Small tables with named rows and columns. After each table, cells are looked up by row and column.

sal:
	mit	vefa
pamebe	116	152
sor	187	147
sul	75	142
zekuzor	22	152
pirile	117	82
sipirap	98	88
fisudo	43	201
luk	123	114
nedide	202	125
vuza	112	218
mar	72	174
ved	150	171
daf	103	60

What is the mit of sipirap in sal? 98
What is the mit of sor in sal? 187
What is the vefa of vuza in sal? 218
What is the mit of luk in sal? 123
What is the vefa of nedide in sal? 125
What is the vefa of sor in sal? 147
What is the mit of nedide in sal? 202
What is the vefa of mar in sal? 174
What is the mit of pamebe in sal? 116
What is the mit of sul in sal? 75
What is the mit of mar in sal? 72
What is the mit of vuza in sal? 112
What is the vefa of pirile in sal? 82
What is the vefa of sipirap in sal? 88
What is the mit of pirile in sal? 117
What is the vefa of luk in sal? 114
What is the mit of ved in sal? 150
What is the mit of fisudo in sal? 43
What is the vefa of fisudo in sal? 201
What is the vefa of daf in sal? 60
Row with the largest mit: nedide

bana.tsv
	mib	lav	rad
nefa	96	175	139
sevizi	131	139	52
mav	79	188	210
dekon	102	102	108

mav, lav: 188
sevizi, rad: 52
nefa, lav: 175
nefa, rad: 139
dekon, mib: 102
nefa, mib: 96
Row with the largest mib: sevizi

sud.csv
,lozik,goguzo,kun,div
kazi,876,309,536,674
tuposi,283,716,467,679
dakodi,694,611,343,781
nanat,243,420,364,650
nik,462,622,778,301
fadopi,162,661,335,816
bosis,588,580,528,759
goguv,640,684,499,616
zum,673,640,393,569
zanup,394,457,245,545
rarugo,800,851,487,694

zanup, kun => 245
zum, goguzo => 640
kazi, lozik => 876
zum, div => 569
kazi, goguzo => 309
tuposi, lozik => 283
rarugo, lozik => 800
nanat, div => 650
nik, kun => 778
fadopi, div => 816
dakodi, div => 781
fadopi, lozik => 162
nik, goguzo => 622
rarugo, div => 694
tuposi, kun => 467

parola
cols = veb, golor, zok, rameg, dozipa, zamon
nor: [203, 190, 106, -175, 68, -476]
penaf: [-330, 311, 59, -548, 109, -383]
bapapev: [533, -409, -243, 698, -32, -808]
ledomab: [-115, -136, 46, 675, -362, -186]
dadopu: [-36, -11, -419, 531, 63, 447]
tugu: [-149, 169, 206, 176, 295, -33]
seru: [479, 9, 331, 217, 44, -274]
bir: [250, -34, -698, 370, 155, 328]
ral: [-259, 378, 418, -425, -115, -495]
vom: [148, 81, 300, -270, -442, -177]

dozipa of penaf is 109
golor of penaf is 311
zok of penaf is 59
veb of tugu is -149
rameg of dadopu is 531
veb of dadopu is -36
veb of bir is 250
golor of dadopu is -11
zok of bir is -698
zok of dadopu is -419
dozipa of ral is -115
rameg of bir is 370
zok of seru is 331
dozipa of bapapev is -32
veb of bapapev is 533
Which row has the largest veb? bapapev

Table lof
,suget,bipu,dov,duf,fiveki,ketenom,dig,lur
tufi,70.38,19.23,52.89,79.78,32.70,52.93,63.17,62.45
zap,70.84,66.60,20.41,52.48,45.89,85.99,65.22,33.18
refifed,70.14,29.39,44.85,56.49,51.15,78.88,53.36,32.35
mit,70.88,35.56,53.36,77.74,30.44,61.11,67.05,56.74
nafe,71.26,21.59,55.10,80.88,34.47,57.30,68.70,55.84
tobalo,71.24,59.50,32.11,28.31,65.48,54.14,58.24,86.69

dov of zap: 20.41
ketenom of mit: 61.11
suget of mit: 70.88
suget of tufi: 70.38
fiveki of zap: 45.89
dig of tobalo: 58.24
bipu of nafe: 21.59

bakude:
          nobun     fep     san     bov
kol        7047  -70924   -3945  -93300
bes       -1110   50216    3562   77525
sorak     51919   69576  -40730   17424
zuto      29982  -44440  -23383  -66231
pevove   -34627   -9734   30544   58286
kobat     41432   85273  -34364   58082
nosi      35286   86615  -27840   59182
kir      -16599  -79673   15668  -69668
rozarin   47531  -36778  -31950  -77399

kir, fep: -79673
zuto, san: -23383
pevove, fep: -9734
sorak, san: -40730
zuto, fep: -44440
rozarin, fep: -36778
kir, bov: -69668
kol, nobun: 7047
rozarin, bov: -77399
nosi, nobun: 35286
zuto, bov: -66231
pevove, san: 30544

Table nin
|  | seletut | kofadis | papuda |
|---|---|---|---|
| vukiv | 97 | 113 | 107 |
| fip | 80 | 149 | 75 |
| zela | 102 | 100 | 161 |
| refep | 162 | 193 | 87 |
| garo | 196 | 135 | 174 |
| rut | 193 | 54 | 253 |
| mar | 230 | 138 | 139 |
| furif | 136 | 101 | 168 |
| terudak | 173 | 195 | 49 |
| digakim | 122 | 69 | 252 |
| rupusar | 149 | 127 | 166 |
| tilu | 68 | 152 | 128 |
| vavarod | 145 | 106 | 111 |
| kekodum | 93 | 215 | 3 |

papuda of digakim is 252
seletut of terudak is 173
kofadis of vukiv is 113
papuda of rupusar is 166
seletut of fip is 80
kofadis of zela is 100
seletut of zela is 102
papuda of terudak is 49
papuda of vavarod is 111
kofadis of kekodum is 215
kofadis of terudak is 195
kofadis of tilu is 152
papuda of mar is 139

